In the data rows, the value 128 means zero.
Here are some numbered points:
[96 121 77 93 81 89 129 68 92 80 143 107 99 114 113 133 73 64 124 185 84 114 124 74] 0
[99 122 83 109 88 120 137 73 90 100 122 137 98 117 104 144 103 82 143 184 102 139 125 81] 1
[205 182 232 129 137 151 104 84 134 156 114 48 17 82 133 101 116 177 123 137 162 171 83 111] 2
[99 139 84 121 87 105 167 103 90 118 96 187 104 120 105 123 64 106 151 173 109 86 144 75] 3
[85 139 98 115 91 158 71 93 87 120 103 149 164 122 103 121 178 109 173 187 100 77 143 77] 4
[159 119 73 213 158 185 119 193 122 121 102 119 211 86 195 143 108 146 92 113 102 125 160 254] 5
[88 142 98 115 99 155 84 100 89 120 105 150 155 120 102 120 169 111 169 180 104 78 142 80] 6
[90 112 69 173 157 78 35 103 99 100 199 113 239 144 137 130 105 56 120 217 61 116 174 150] 7
[165 89 159 112 255 122 101 88 177 178 240 82 236 207 160 153 216 89 243 228 116 234 165 83] 8
[149 97 33 151 138 102 231 82 104 111 132 170 101 113 118 118 128 89 103 176 117 139 156 202] 9
[108 106 99 121 94 114 197 140 144 120 127 153 109 131 100 92 76 110 101 98 108 77 124 213] 10
[97 86 165 92 86 163 181 119 131 119 72 112 112 122 108 146 160 250 113 133 207 91 130 79] 11
Which five points above are nearest to each new point? Their numbers follow each, nearest first.
[151 186 243 105 127 139 115 123 149 152 91 77 68 80 117 91 144 196 121 145 192 160 97 105] 2 11 6 1 4
[108 117 86 93 136 149 197 141 194 228 193 78 103 99 130 119 94 90 89 109 105 133 154 255] 10 9 5 1 0
[128 132 95 129 168 132 255 184 147 177 147 183 53 104 107 82 116 121 119 101 155 76 99 167] 10 9 3 1 11
[155 138 173 101 123 154 92 62 124 113 111 157 63 138 99 202 143 149 165 140 139 140 100 106] 1 6 4 2 3
[170 52 111 117 110 114 99 87 107 163 106 80 201 83 136 145 186 99 122 152 101 249 144 180] 1 9 6 5 4
[106 98 86 127 90 110 201 124 144 110 130 151 108 136 102 91 82 101 102 105 102 83 128 223] 10 9 3 1 0
[153 192 244 105 132 153 98 160 146 192 80 60 68 82 106 90 179 225 119 136 186 147 102 101] 2 11 6 4 1
[146 180 235 105 123 138 121 123 148 148 91 77 70 80 119 94 139 198 119 145 196 154 99 103] 2 11 6 1 4
[76 123 74 159 158 109 77 122 100 82 228 89 155 158 148 131 91 89 103 175 53 120 170 71] 7 0 1 6 4
[99 103 89 99 75 69 183 74 169 136 120 243 113 133 253 132 255 142 170 59 255 178 142 94] 11 9 1 6 3
[164 120 67 226 165 189 111 200 120 123 104 118 223 83 204 145 107 143 90 110 92 126 166 255] 5 10 9 7 6
[103 106 89 123 87 110 200 122 144 110 129 157 107 139 100 94 81 101 111 107 105 80 126 213] 10 9 3 1 0
[188 109 157 113 220 141 84 79 117 118 125 163 38 129 127 219 96 166 172 135 169 176 82 114] 2 1 3 11 6
[255 170 145 117 243 129 106 59 117 154 171 116 44 146 138 239 112 200 197 129 138 207 84 114] 2 1 8 9 3
[94 133 65 115 161 137 141 94 180 118 224 109 125 152 104 105 142 57 86 92 105 102 162 255] 10 9 7 1 5
[95 132 66 121 162 138 137 101 173 119 224 106 127 148 113 109 134 65 85 94 100 103 161 255] 10 9 7 5 1
[136 207 148 102 76 58 107 239 163 126 106 147 151 50 208 235 198 198 156 36 255 164 105 136] 11 5 2 6 10
[199 184 223 129 132 147 104 98 132 155 114 56 29 83 135 110 119 177 123 130 169 167 85 109] 2 11 1 6 0
[110 121 91 94 137 154 192 142 195 227 198 77 106 99 133 119 98 94 86 104 106 137 153 255] 10 9 5 1 0
[105 104 95 122 85 110 196 135 145 109 124 151 110 133 101 95 80 109 102 97 110 80 122 214] 10 9 3 1 0
[152 125 188 249 126 121 77 255 114 172 96 150 147 161 186 106 58 151 117 76 157 136 151 175] 5 10 3 2 6
[20 181 49 136 159 112 180 97 141 71 131 199 149 121 220 102 255 102 112 91 140 199 173 165] 9 6 1 4 10
[129 136 101 127 164 132 255 190 142 177 145 181 62 100 109 83 115 125 117 98 153 75 101 162] 10 9 3 1 11
[155 122 159 141 173 164 131 115 149 79 188 63 119 167 171 123 167 140 124 82 116 189 121 94] 2 1 6 11 0
[153 186 236 103 128 148 108 156 148 183 81 71 70 87 104 93 174 222 119 139 193 147 101 100] 2 11 6 4 1
[153 117 186 249 122 122 74 255 116 177 95 143 146 161 183 106 58 148 116 77 156 139 151 188] 5 10 3 2 6
